Where one turn sends some rows of the set: a few examples, then the rows asked:
tad: [ 20 -16 -20  -1 -54  11  22 -40  22 -18 -25 -17  -2  35   7  -8]
fudi: [  7 -21  11  10  29  42 -17   9  12 -25   9   2 -21 -20  14 -48]
siko: [-33  23  13  38  12  -7  -5  20 -12  22 -12   0 -15 -20  16 -40]
banim: [ -4 -24 -23 -21  -7  55   6 -19  21 -12   3 -10 -40  13  -4   4]
lep: [ 14  24  17  10  -7  13 -43  13  10  22  -7   0  42  -2  -2 -13]
Didu: [  7  33  33  17 -15  36  29 -40  12 -32 -21  -5 -17   1  25   3]
rud: [ -6 -26 -29 -12 -17  49  14 -25  25 -19  -4 -10 -36  14  -4   8]
fola: [-18 -23   2  30  -1  11  51 -38  11  -6  -7  13 -33  22  19  19]
Vev: [  0   3  19 -13   3  -6 -24  14 -24  25  27 -10  -1 -16 -35   0]
Temo: [-15 -10  31   6   0 -46 -16 -24  15 -15  23  -8  -1  43  13  15]
zuguk: [-26  12  18  41   9 -15   3  22  -4  17 -12   2 -16 -20  17 -49]
lobap: [  5 -27  21  -9  -4 -35   4 -30 -23 -52  15  24  33   7  18   5]
Bot: [-35 -15  -6 -46  20  -1  32 -27 -12 -20  15   6  -8  -7  19  10]
numit: [ 19 -16   9  -6 -12 -45   9 -21 -26 -45   1  25  36   8  29 -12]
bibo: [ -3  47 -36  13  -1  17  27  -9   3 -29 -27  14 -14  10   8  30]
sifi: [-14  32  26  21 -18  29  13 -40  20 -39 -16  -6 -12  -7  30  16]
ner: [-28  16   1  39  11  -7 -11  24  -9  32  -7  -7 -16  -1   7 -42]
mabi: [-19 -37  48  31 -27 -36  11 -13  -2 -11   9  15 -26   8  14 -17]
Bur: [ 22 -25 -19  20 -41 -30  25  -4 -21 -23  -2 -33  22  32 -15 -12]
Bir: [ 28   3 -10  33 -14  -9 -29 -11 -29  16 -27  -5  42  17 -13  -3]
Tosal: [  7 -16  27  55  26  27  14  15  -5 -17 -26  11   0 -28  -7 -12]
Fasal: [  1 -25 -12   3   2 -10  39  40   2 -44  17  -5  20  42  14 -21]
Zupu: [-25  21  10 -25  25  -7 -30   1   1   1   4 -16  -6 -32  33  -9]
nasi: [ 15 -44  17   2 -19   0   1  13 -16 -46  18  15   9   4 -21 -51]
tuzez: [ 16   5 -59   6 -31 -27   1  -9   3 -20 -24 -10  10  38   0   6]
sebam: [ -4 -22 -26 -13 -17  54   1 -32  19 -23 -12  -4 -23   6 -13  19]
bul: [-29  38 -31  30  -3   6   3   0 -20  10 -19  -7  -7 -34 -10   7]
Zire: [ 18 -29  18 -11  -4 -40  -1 -23 -25 -45  12  25  36  12  15  -6]
voso: [ -1   7 -22 -49 -28  24  38   2  -5 -19  21  -9 -12 -13  12 -25]
kibez: [ 26  -5   1  11  11 -17 -33  21 -22 -18  -1  26  45  34   8 -12]
pano: [  0   2  19  -2   5 -20 -20   9  -2  24  23 -12   0 -30 -36  13]
rep: [ 18 -35 -16  10   6 -17  49  28  11 -36   2   2  14  34  13 -28]
duvib: [ -5  46 -37  19 -32  30  -5  -1  -7  -6 -35  14  22   2   7  -5]

lobap goes to banim
Zire goes to rud
And these:
numit goes to sebam
Zupu goes to nasi
Temo goes to voso
Bot goes to fudi
Fasal goes to Didu
duvib goes to Bir
tad goes to bul
sifi goes to Vev
Bur goes to bibo

Where one turn sends some rows of the set: a few examples, then the rows asked:
modat: [-11   8 -56  38  22   4   8  -2   5  36  27 -12  51   3  55 -45 -10 -15
 -26 -59  58 -38 -22 -31 -24  41 -26 -14 -59]
Zanut: [-10  -3 -45  20  40 -13 -21 -38  39  70  43 -24  32   2  61 -40  15  -1
 -47 -49  33  27  11 -30 -29  31 -39 -42 -55]
pego: [-41 -23 -45  13  -1 -10   4 -26  27  16 -38 -18 -11  21 -15 -66 -31  18
  13 -36   2  25 -30  16  30  52 -26  -1 -63]
vime: [-25   7 -34   7 -11   2   3 -22  27  43 -20  -5  57  27  -1 -19   8 -24
  -8   9  45 -14  -4  51 -18  10 -42 -23 -33]
goval: [-12 -26 -46  -1  -4  -4 -22 -28  37  67  30 -10   7 -40  12 -70 -31 -11
 -37 -29  34 -39 -67 -10 -32  42 -38 -22 -42]
dubo: [-16   1 -30  17  39 -25   8 -44 -13  26 -14 -16 -26  41   3 -46  -1 -37
   2 -25  33  12   1 -46  10  26 -19 -50 -77]
sen: [  1  -5 -25  23  -5   6 -10 -57 -37  11  30 -11 -32  34  10 -26  23  27
  11  29  31   9 -14  11  -7  58 -31 -17 -56]
nada: [-21 -15 -32   1  13 -19 -31 -36  59  89  35 -13  17 -30  35 -70   3  24
 -43 -50  24  11 -47 -10 -28  34 -64 -28 -43]
Sazo: [ -8  -3 -75   7  27 -18 -19 -33  23  70  29 -31  -4  -9  21 -30 -29 -24
 -23 -39  56  -3 -12 -29 -18  15 -26 -50 -88]
gador: [-14 -43 -36  21  -5 -24  -5 -46  39  43 -19  -5 -17  -8  17   1 -12  54
 -17  -3   4  37 -43 -50 -25  -8 -60 -12 -34]
dev: [-38 -11 -20  10  37   3 -30   0  25  46  51 -13  21   1  25 -54  21  -7
 -13 -64  70   1 -29 -45 -14  43 -28 -40 -52]
tevog: [-12   4 -22  31  35 -22  25 -48  -3  21  -5 -15  13  49  45 -50  22 -21
 -29 -30  -1  28  24 -45  -9  40 -26 -35 -45]
mekor: [  1 -20 -43  31  -8 -34 -53 -44   0  54  20 -30  -7   3  54  -7 -36  27
 -25  26   0 -12 -20 -15 -18  -8 -42  -1 -45]
Sili: [ 30   0   0  34  -3  -4 -11 -42 -23  15  21   3 -34  38  12 -28  34  27
 -32  24  31  14 -17  20 -13  56 -36 -20 -63]
dake: [ -8 -12 -28  36   5 -20  12 -26  43  23 -47  -6  10  27  20 -66 -13  27
 -39 -39 -17  38 -11  29  16  54 -40   5 -59]
tufu: [-41   7 -31  -9 -10  -9  -5 -20  35  53 -14 -12  41  27 -17 -16  14 -10
   5  -2  51   9  -8  45 -11   0 -48 -34 -42]
sipu: [-25 -42 -18  17  -1   2  -2 -34  41   7 -21  -9   1  20   2 -76 -11   5
 -30 -15 -23  33 -14  16   8  74 -16  -2 -26]
vedaf: [-17 -23 -37  43  25   4  -9 -49  23  18 -48  -2   9  22  22 -70 -20   4
   0 -13   3   6  -8  31  30  62 -29   8 -61]
Kup: [  6 -26 -13  29 -19 -26 -55  -2  -6  33  19 -13 -21   1  21 -17 -38  11
 -32  18  27 -40 -58 -20 -14   0 -28  -1 -47]
dokig: [ -9  20 -38  37  26 -25  41 -26 -21  14 -24 -13   8  48  30 -47  -2 -24
 -12 -44  23  -2   1 -41   1  30 -25 -26 -70]
vasuz: [-27  10 -15   6  -6  -7   0 -14  41  49 -15  -2  61  32   4 -22  30  -6
 -22  -6  40  11   0  49 -19   9 -52 -26 -30]
liri: [ -2 -38   8  58  21   2 -19 -23  24  22 -31  29  10   1  39 -17  16  43
 -16  -7  38  -7 -58 -44 -11  14 -61   8 -30]
bes: [-15 -10 -75   5   6 -18 -15 -54  40  89  20 -23  19 -35  39 -58 -32  10
 -27 -35  22 -17 -41  -3 -27  26 -57 -20 -56]
gud: [ -5 -51 -49  30 -12  -6   3 -50  20  25 -22  -1 -10 -13  19  -1 -33  27
 -14  19   6  -4 -47 -47 -30   4 -41  -1 -24]
nam: [-31  -6  -2   9  23 -20  17 -13  -6   7   6 -13 -16  45  -4 -57  19 -27
 -12 -44  26  22 -14 -59  -1  42 -14 -45 -48]
Vufe: [  8  -3  -4  21  20 -29  25 -23   4  15  -5  -7 -15  42  10 -51  11 -37
 -60 -28   7  23   0 -44 -17  39 -14 -47 -51]
Risu: [-28  -5 -21 -11 -20  -6  -1 -18  43  46  -5  -9  44  25 -16 -20  15 -21
 -28   9  32  10  -5  45 -28  11 -38 -35 -22]
taduz: [-16 -31  -8  40  18 -18 -20 -31  36  42 -28  12  -6   1  28  -7  14  64
  -4 -20  32  29 -52 -48  -6  -6 -73  -5 -44]
Fur: [-28 -27  -6  13  -6 -35 -66 -24  17  53  44 -29 -10   8  42 -18   0  50
 -21   3   3  24 -30 -31 -15  -2 -48 -10 -27]
dif: [-15 -32   1  22  17  -8 -23 -18  43  19 -38   4 -23  21 -18 -76  -7   5
 -23 -26  13  29 -33  22  29  60 -26 -13 -64]
kom: [ 25  22 -18  38 -12 -18  11 -27 -28  18   6  -1 -27  43  14 -20  24  46
 -20  -2  37  12 -25  22  -6  42 -50 -10 -82]
Pina: [-30  -7 -31  16  26  -5 -35 -25  37  78  22  -2  25 -27  35 -75   2  19
  -8 -57  56 -26 -63  -9  -9  37 -64 -15 -56]
revat: [-32   0  -5  -3  -8   2 -11  -4  36  40 -10   2  43  27 -22 -27  24 -22
 -10   1  57  -5 -19  44 -14  13 -40 -32 -31]
sidog: [  3  -9   6  49 -15 -26 -38  15  -2  25  20  -3  19  15  57 -24  -8  38
 -46  -8  18 -31 -52 -20 -19  10 -44  20 -30]
vis: [ -6   3 -31  20 -25  -4  18 -45 -31   7  36 -19 -12  39  21 -23  27  48
  -4   9   7  25 -10   7 -20  58 -37  -8 -42]
lamo: [  9 -14 -44  10   3  -9   1   0  30  42  42 -16  13  -8  19 -42 -20 -33
 -75 -41  39 -13 -27 -33 -45  39 -11 -40 -51]
Zunon: [  0 -54 -14  46   2  10 -11 -31  14  10 -25  20  -2  -9  21 -15 -14  17
 -15  17  29 -28 -62 -47 -22  19 -39   6 -19]
zek: [ -6 -12 -34  27  11   2 -15 -25  36  63  22   3  43 -29  51 -75  -8   3
 -45 -40  34 -44 -55  -3 -31  50 -52  -3 -35]
fibe: [ -2  12 -17  14 -31 -17  17 -16 -25   9  28 -14 -31  41  -6 -23  26  54
 -10 -11  27  29 -35   6 -13  47 -41 -15 -61]
Mal: [-36  -5  -8  35  -1 -29 -54   0  -5  40  24 -19  11  17  51 -22   0  60
  11 -22  32 -10 -48 -29   4  -3 -57  12 -43]

goval goes to nada
dake goes to vedaf
And these:
modat goes to Sazo
vis goes to kom
mekor goes to Mal
dokig goes to dubo
tufu goes to revat
Zunon goes to gador

Where one turn sends some rows of the set: a few examples, then the rows asked:
Rili: [-27 -34  26 -31  14   5 -23   8 -33  16 -26 -12  17]
Mono: [  9  -5   4 -39  39  20  23  -2  48  27  29 -17  -1]
soli: [-21 -35  17 -17  36   3 -27   3 -30  15 -29  -9  25]
doku: [-23   7  -1   1  10  23 -17   5 -51 -28  -5 -24  25]
tubi: [-17 -32  20 -31  19   3 -16   1 -35  16 -29 -10  19]
gufem: [-13  -5  -1 -52  27  26  19  27  40  10  36  -2  -7]
Roku: [-31 -36  33 -23  21   4 -29   6 -30  21 -23 -17  17]
Kila: [-26 -32  39 -24  31   0 -24   1 -32  27 -22 -14  18]
gofa: [-26  63  -6 -25  35  10 -21 -17  21 -18  38 -13  30]
poba: [-26  66   4 -28  47   6 -17 -19  17 -11  40 -11  29]
vesu: [-10   8 -10  17  58  -3 -23  44   0  11  61 -15   0]
lozug: [ -1 -15  -3 -12  48  25  -6   3  60  23  30 -25   5]
dil: [ -8  15  30  10  57   6  -4 -20 -53   2  -3 -27  29]
Tisa: [  9  12 -28 -20   0   0  11  33  -7   4  50 -17 -11]
Remag: [-11   3 -12   0 -10   6 -18  36   8  13  56 -38 -14]
Kig: [-17  12  44  -7   2  13  -3 -22 -47   9   0 -46  12]
nogav: [ -1  19  32 -16  32 -14  11  22  -5  42  65 -26 -19]
ral: [-22 -13  -9 -21  52  29 -11  32  51   5  37  -7   4]
kalo: [-24  59  -4 -24  23  11 -23 -23  26 -14  37 -24  28]
Bon: [-27 -33  23 -23  40   2 -25  11 -35  15 -25  -3  23]
dekot: [-16 -14  20 -18  42  23  -8   9  60  32  39 -30  -3]
teget: [ 32  15 -25  -6  31  -9  19   7  -4  20  43 -22  -2]
rudug: [ 19   6 -19  23  54  -7 -10  12   8  24  48 -31   5]
Vivu: [-16  -2   6 -46  56  22  15  32  37  12  40   6  -2]
rari: [-30  65  18 -24  48   4 -22 -21  21  -2  44 -17  27]
Diz: [-14  19  12 -13  50 -10   1  49 -13  20  68  -5 -12]
Dirad: [-32  64  15 -38  14   9 -16 -19  20  -7  44 -24  19]
tepa: [-25 -30  34 -27  39  -1 -20   6 -37  22 -23  -6  20]
lefe: [-42  63  21 -33  23  10 -24 -11  21  -6  48 -20  19]
Tena: [-33   8  39  22  51  13 -32  -3 -45   0   6 -34  25]
zef: [ -8  16   8  -9  37  13   6  -5 -62 -18  -5 -12  27]
fom: [ -5   7  20   5   7  -5 -12  16  11  40  60 -50 -18]
Kemol: [-15 -34  18 -22  28   2 -21  -4 -31  19 -31 -13  23]
lakuv: [-29 -15   3 -30  27  32 -11  33  53  10  40 -15  -5]
nad: [-39  63  22 -24  37   8 -28 -15  24  -3  48 -21  23]
zaber: [-34  18  51 -22  13  12   1   4 -61  -1  10 -25   8]
tofi: [-21   3  17  12  -2  22 -24 -14 -39  -8  -4 -48  21]
goped: [-25  62   6 -31  14  10 -18 -27  24  -7  39 -27  24]
Fodo: [ -3  -2  24 -39  55  15  19   6  45  34  37 -13  -4]
tipa: [-49  11  45  -1  31  16 -26  19 -55 -10  13 -22  15]

tofi goes to dil
Tisa goes to vesu
And these:
Kila goes to tubi
gufem goes to ral
kalo goes to rari

